In the rows, 128 means zero.
A single turn carries every row of the set below to another of its rows. Some are shown first; where does it send the rows asked next?
Q69: [117 145  85 136 139 111 163 104 132 120 133 118 111 144 115 147 123 159
 131 105  96 126 113 140 116 118 179 140 151 170 135 126 129 135 127 144
 126 151 118 131 113 140 125 116 112 134 109 115 121 133 140 149 105 159
 115 148 139 121 129 131  91 106 147  99]
Q904: [ 96 144  88 138 124 116 156 107 136 118 112 137 107 144 113 102 135 154
 150 140 126 121 155 134 166 110 103 157  94 164 161 125 129  99 100 139
 122 151 126 114 135 129 117 140 102 140 143 103 149 119  86 125 142 157
 130 177 127 140 126 149 107 127 143 144]
Q87: [131 150 130 126 150 123 120 138 137 136 117 109 162 135 137 138 138 133
 125 118 108 132 144 167 127 122 159 113 157 144  92 103 123  99 178 147
  84 106 127 127 100 124 152 157 120 125 130 108 107 125 144 123 141 129
  96 130 100 112 170 121 111 131 116 124]
Q111: [104 153 104 141 112 139 148 124 153 123 126 143 115 155 118 111 118 162
 146 135 128 143 157 143 166 143 102 151  81 157 169 152 143 103 108 117
 126 129 121 114  84 124 132 122  87 136 124 120 157 135 127 148 129 122
 149 143 124 160 148 171 136 139 146 155]
Q600: [119 172 109 120 100 141 100 159 172 114  90 137 140 143 126 115 109 137
 166 149  98 104 144 135 162 114  90 118  88 133 135 136 128  95 140 122
 117 123 123 141 133 125 114 134  98 134 110 144 147 125 148 135 157 123
 128 140 117 137 144 155 132 143 112 135]
Q756: [126 123  92 114 120 158  87 145 139 133 115 132 114 142 103 105 125 116
 109 112 130 135 164 175 184 123 104 109 125 155 132 142 151 137 164 116
 150 139 115 146  94  94  96 130 138 144  94 141 145 119 109 123 127 102
 110 127 129 126 143 173 160 110 135 106]
Q624: [130 158 130 128 139 124 108 178 155 123 121 149 119 132 105 102 133 155
 121 136 128  87 122 178 177 114 103 130 128 188 131 115 134  86 150 119
 110 111 142 127 149 148 129 159 115 142 148 129 122 114 137 111 165 124
 128 151 140 144 125 139 103 137 106 118]
Q804: [116 106  89 124 143 154 134 112 117 126 127 140 124 156 133  87 163 136
 146 109 125 148 175 134 124 124 128 156  79 158 152 101 150 113 119 116
 151 122 100 154  81 101 125 146 129 140  94 119 132 139  69 128 106 123
 107 152 116 129 139 147 142 139 122 146]
Q225: [137 113  98 138 142 149 135 105 124 141 151 182 114 154 105 122 192 141
 131 107 165 145 154 140 137 126 115 133 117 157 128 101 146 101 120 119
 138 108 101 121  97 127 148 127 147 161 121 124 143 142  83 101 103 125
 125 176 129 135 114 126 133 129 116 148]
Q637: [117 140 102 130 132 139  75 110 153 139 142 138 156 130 113  80 152 128
 112 139 140 127 181 156 145 101 131  99 118 143  88 105 158  92 156 111
 127 129 112 120 120 125 120 168 145 101 116 145 154 118 115 125 154  94
 106 138 115 129  99 142 138 138 123 112]
Q952: [147 112 105 135 124 157 104 122 107 107  96 135 107 127 104 125 149 137
 144 104 128 120 164 154 150 108 120 168  99 120 117  94 138 121 172 124
 143 136 159 131 118 109 112 119 129 156  93 139 150 140  97  83 133 110
 107 162  95 137 133 144 152 126 107 127]
Q228: [115 167 109 122 134 122 121 154 141 129  95 140 108 131 116 131 122 124
 135 134  93  89 153 163 188 118  75 122 118 143 127 128 115 106 152 133
 110 118 137 121 153 120 121 126  99 144 135 134 140 113 135 122 153 146
 122 154 148 133 122 151 110 120 114 139]
Q984: [116 154 114 111 122 141  75 174 174 104 118 155 126 139 141 103 108 147
 140 137 116  95 127 153 184 122 111 119 123 171 142 123 145  98 134  99
 143 111 125 136 124 149 125 144 107 130 100 127 113 113 144 154 155 114
 146 144 130 133 130 142 116 150 120 113]
Q420: [125 144  87 128 146 124 140 109 134 124 124 108 110 141 130 145 130 144
 133 104  84 127 115 131 103 110 178 119 148 163 139 122 130 129 133 134
 129 135 110 135 123 139 119 102 120 126 110 119 118 116 151 141 114 163
 114 139 131  94 147 126  91  94 136 108]
Q758: [100 144  94 125 110 142 115 129 154 128 147 166 128 149 122  87 128 163
 128 141 149 153 136 133 172 137 101 115 122 191 153 127 138 102 101 110
 153 125  93 124  89 134 123 136  97 138 150 103 134 135 107 131 145 131
 150 169 106 153 134 138 117 133 130 128]
Q284: [116 115 113 127 132 154 134 126 122 138 144 150 108 162 121  89 164 161
 111 111 157 164 174 153 113 132 146 155 104 150 154 123 171 124 132  90
 148  98 104 121  84 139 125 131 138 134 107 130 156 129 100 133 108 107
 140 155 123 127 104 148 114 128 125 144]
Q830: [ 80 143 102 161 146 111 120 148 137 134 149 141 117 155 100 105 151 153
 136 133 146 144 144 154 165 166 111 134 121 179 141 131 162  76 106 128
 120 141 124 118 124 136 136 156 107 129 146 118 136 130 110 137 136 154
 139 175 137 156 120 137 112 129 144 139]
Q172: [151 146 129 113 131 159  97 137 144 127 121 140 140 163 128 158 139 146
 101 130 118 139 120 153 182 113 148 114 155 168 142 104 112 140 162 141
 109 113 130 149 103 135 131 124 140 157  87 107 108 108 146 122 140 138
 132 132 134  71 160 138 134 118 149  95]
Q439: [112 104  93 151 138 143 112 132  98 128 122 137 108 169  99 119 174 133
 138 106 136 156 175 134 152 162 128 169  90 128 130  97 149 120 139 125
 134 127 115 121  90 103 122 131 130 147 105 116 149 146  96 113 112 138
 126 192 110 122 123 130 125 121 132 150]
Q26: [118 142 122 136 134 115 131 121 139 151 132 105 154 141 142 136 149 145
 130 127 113 148 124 155 127 131 173 118 139 154 105 100 119 101 153 160
  87 130 113 127  81 130 160 158 129 114 134 100 110 119 143 128 139 128
  98 134  99 119 172 125 112 135 129 126]
Q481: [144 156  94 128 146 132 140 127 149 118 108 114 132 135 122 144 121 140
 144 110  77 109 132 139 106 103 164 116 157 152 130 119 139 129 159 129
 128 119 123 143 133 134 104 113 118 132 103 135 118 111 152 144 115 162
 113 143 131  88 137 121 104  93 124 108]
Q834: [111 140 105 121 112 140 112 109 144 148 135 150 138 169 123 154 139 143
 101 124 118 172 118 138 175 139 157 119 161 167 148 127 108 144 124 151
 112 155 100 147  82 130 137 121 126 142 104 114 124 120 146 141 120 146
 134 130 130  90 144 147 129 114 161 104]
Q8: [126 131  96 149 163 156 109 113 124 110 147 150 103 133 107 119 150 123
 138 109 132  73 133 163 150  97 133 129 124 144 106 108 170 109 136  96
 136 121 148 111 150 123 120 123 130 118  90 138 170 123 124 129 129 132
 123 159 133 131 101 124 117 137 152  98]
Q562: [134 145 131 138  81 118 168 112 163 152 122 147 129 141 104 137 138 170
 143 130 112 157 111 134 117 112 159 143 139 146 136 116 113 132 140 163
 118 160 139 144  78 140 131 129 128 126 125 130 126 134 139 116 116 138
 128 133 114 142 155 152 142 127 128 127]
Q550: [102 143 105 138 128 113 133 109 143 141 138 126 158 151 122 134 147 156
 133 127 128 151 118 146 122 129 179 125 146 164 105 107 118  98 137 157
  83 151 108 127  85 139 153 168 123 114 128 102 126 135 132 131 133 136
  97 135  97 125 147 120 104 143 138 116]
Q96: [122 116 105 111 136 169  91 135 120 129 118 135 123 143 120 115 144 124
 123 107 124 134 177 165 155 122 112 127 102 148 129 129 157 130 165  90
 157 115 116 169  87  96 103 133 141 145  87 151 141 121  98 136 113  93
 113 131 119 118 143 165 163 116 120 113]
Q643: [153 116 110 129 112 152 115 133 125 103 108 153 104 110 103 103 132 142
 148 111 134 106 143 161 148 101 119 159 112 134 117 110 143 123 167 126
 136 156 174 125 116 109 117 123 119 147 107 142 158 142 107  71 146 121
 119 144 107 160 141 149 154 136 128 124]
Q840: [127 126 111 119 131 160  84 119 132 140 136 146 145 133 125  91 159 133
 107 129 151 138 171 162 128 105 139 119 119 145 100 102 167 101 166  87
 139 111 106 140 120 135 125 153 149 118 112 153 147 115  93 123 141  91
 119 151 108 115  93 130 126 132 106 117]
Q170: [134 126 103 149 169 163 107 118 113 120 134 154 106 137 101 143 181 121
 137 100 151  91 134 167 148 113 133 133 117 135 104  99 168 108 148  97
 133 108 140 121 142 128 127 121 143 146  93 149 155 121 100 120 118 128
 112 158 133 126  96 120 124 130 122 122]
Q112: [156 151 150 135 101 133 143 133 180 133 102 146 134 133 126 142 145 158
 155 134 102 129 124 146 120 108 162 133 147 124 133  96 133 126 162 150
 123 122 157 146  98 158 129 132 136 125  90 141 106 107 152 119 124 138
 132 129 118 120 146 140 156 142 125 126]
Q18: [142 140 113 123 116 137 108 120 144 131 129 139 128 160 126 160 144 149
 108 125 111 159 113 143 175 125 157 117 154 172 152 117 115 140 144 148
 112 137 107 144  87 135 139 113 146 157 100 103 116 100 143 129 126 151
 136 140 136  74 159 140 127 104 158  94]
Q435: [140 146 145 141  96 117 155 125 162 140 117 140 118 127 123 146 151 166
 154 135 104 148 114 135 105 112 166 132 149 140 134 111 131 115 147 164
 121 141 146 137  83 157 134 125 144 125 111 133 120 108 149 115 118 137
 131 131 111 131 162 144 147 135 122 132]

Q550 -> Q69
Q637 -> Q8
Q435 -> Q18
Now find these:
Q904 -> Q111
Q952 -> Q96
Q112 -> Q172
Q600 -> Q984
Q284 -> Q225

A single turn carries every row of the set below to another of its rows. Some are shown first; where does it send the rows asked next?
Q936: [131 104 116 155 154 126 165 125 130 128 132 112  92 132 117 164]
Q690: [147 105 136 134 118 127  95 142 126 150  92 126 124 162 128 146]
Q229: [104 112 112 117 117 120 156 152  98 131 150 105 147 114 134 119]
Q888: [117 114 129 121 179 134 157 135 145 146 147 127 130 112 116 152]
Q7: [139  97 107 135 102 138 130 153  97 143 108 105 130 131 143 150]
Q781: [100 120  89 113 155 121 148  95 159 126 142 144 140 116 133 132]
Q942: [112 103 132 141 143 162 143 149 131 144 120 124 102 139 157 159]
Q620: [133 116 134 125 135 118  85 158 118 127 140 144 127 144 112 116]
Q300: [145  96 133 139 115 133  94 143 117 146 101 128 124 162 135 147]
Q693: [133 122 136 120 137 118  89 158 129 133 133 151 121 145 115 115]
Q187: [123 112 156 114 158 132 145 158 136 144 152 117 119 123 108 133]
Q160: [116  81 137 111 162 156 122 142 127 127 169 119 127 134 122 133]
Q171: [103 139 114 109 131  99 152  83 156 122 126 131 124 135 130 127]
Q767: [127 131 143 114 107 109 106 126 143 133  97 134 120 175 128 139]
Q65: [118  99  85 130 137 118 155  71 151 125 124 118 130 137 136 151]
Q288: [105 129 112 106 131 119 146  77 160 136 113 132 136 142 149 140]
Q638: [125 124 141 106 118 108  95 126 138 114 126 143 124 167 115 122]
Q314: [128 123 136 121 138 121  87 161 124 140 134 150 131 141 120 118]
Q150: [107  96 105 129 103 125 156 141  93 127 131  94 134 131 143 132]
Q872: [125  85 116 125 176 135 142 120 131 124 168 123 124 128 108 147]
Q423: [116 114 110 110 124 107 146  67 150 115 127 115 126 149 129 136]
Q586: [115 118  98 130 135 114 166  85 159 142 112 119 130 126 137 150]
Q726: [104 105 105 129 108 133 160 146  97 134 122 103 142 124 154 136]
Q424: [125 113 114 114 132 128 123 171 100 132 147 130 141 111 126 115]
Q375: [115  95 102 146 162 153 150 124 135 136 126 128 109 129 146 172]
Q273: [ 99  99 107 114 120 131 145 146  97 127 152 110 153 118 142 119]
Q878: [146 103 135 137 119 128  93 142 126 149  98 124 118 165 126 143]
Q945: [ 98 119 103 105 137 123 133  74 151 113 135 140 132 142 144 129]
Q412: [129  91 129 147 130 141 146 141 124 121 138 103  82 151 129 150]
Q173: [117 129  94 115 142 119 162  82 151 130 113 117 139 130 141 153]
Q674: [123 114 134 110 112 123  90 116 138 124 104 138 125 176 138 141]
Q884: [125 110 112 112 130 127 115 170  97 126 150 127 139 112 121 118]
Q219: [112 132 140  99 121 118  90 132 145 129 116 154 134 164 128 127]
Q522: [103 125  87 107 153 118 145  86 146 119 140 131 140 126 137 134]
Q983: [129 118 132 121 142 122  83 156 126 131 131 151 124 145 117 115]
Q891: [123 116  87 119 136 112 155  74 146 120 125 110 131 137 135 152]
Q776: [149 112 140 141 113 126 101 148 123 150  99 126 122 160 125 145]
Q582: [142 100 113 135 104 133 133 154  97 144 108 104 124 132 138 152]
Q60: [111 121  97 120 149 101 156  93 158 120 150 132 127 119 114 124]
Q126: [113 140  95 109 148 102 157  92 149 114 141 126 132 122 125 132]

Q375 -> Q872
Q273 -> Q150
Q65 -> Q60
Now find these:
Q171 -> Q288
Q187 -> Q942
Q638 -> Q767
Q522 -> Q891

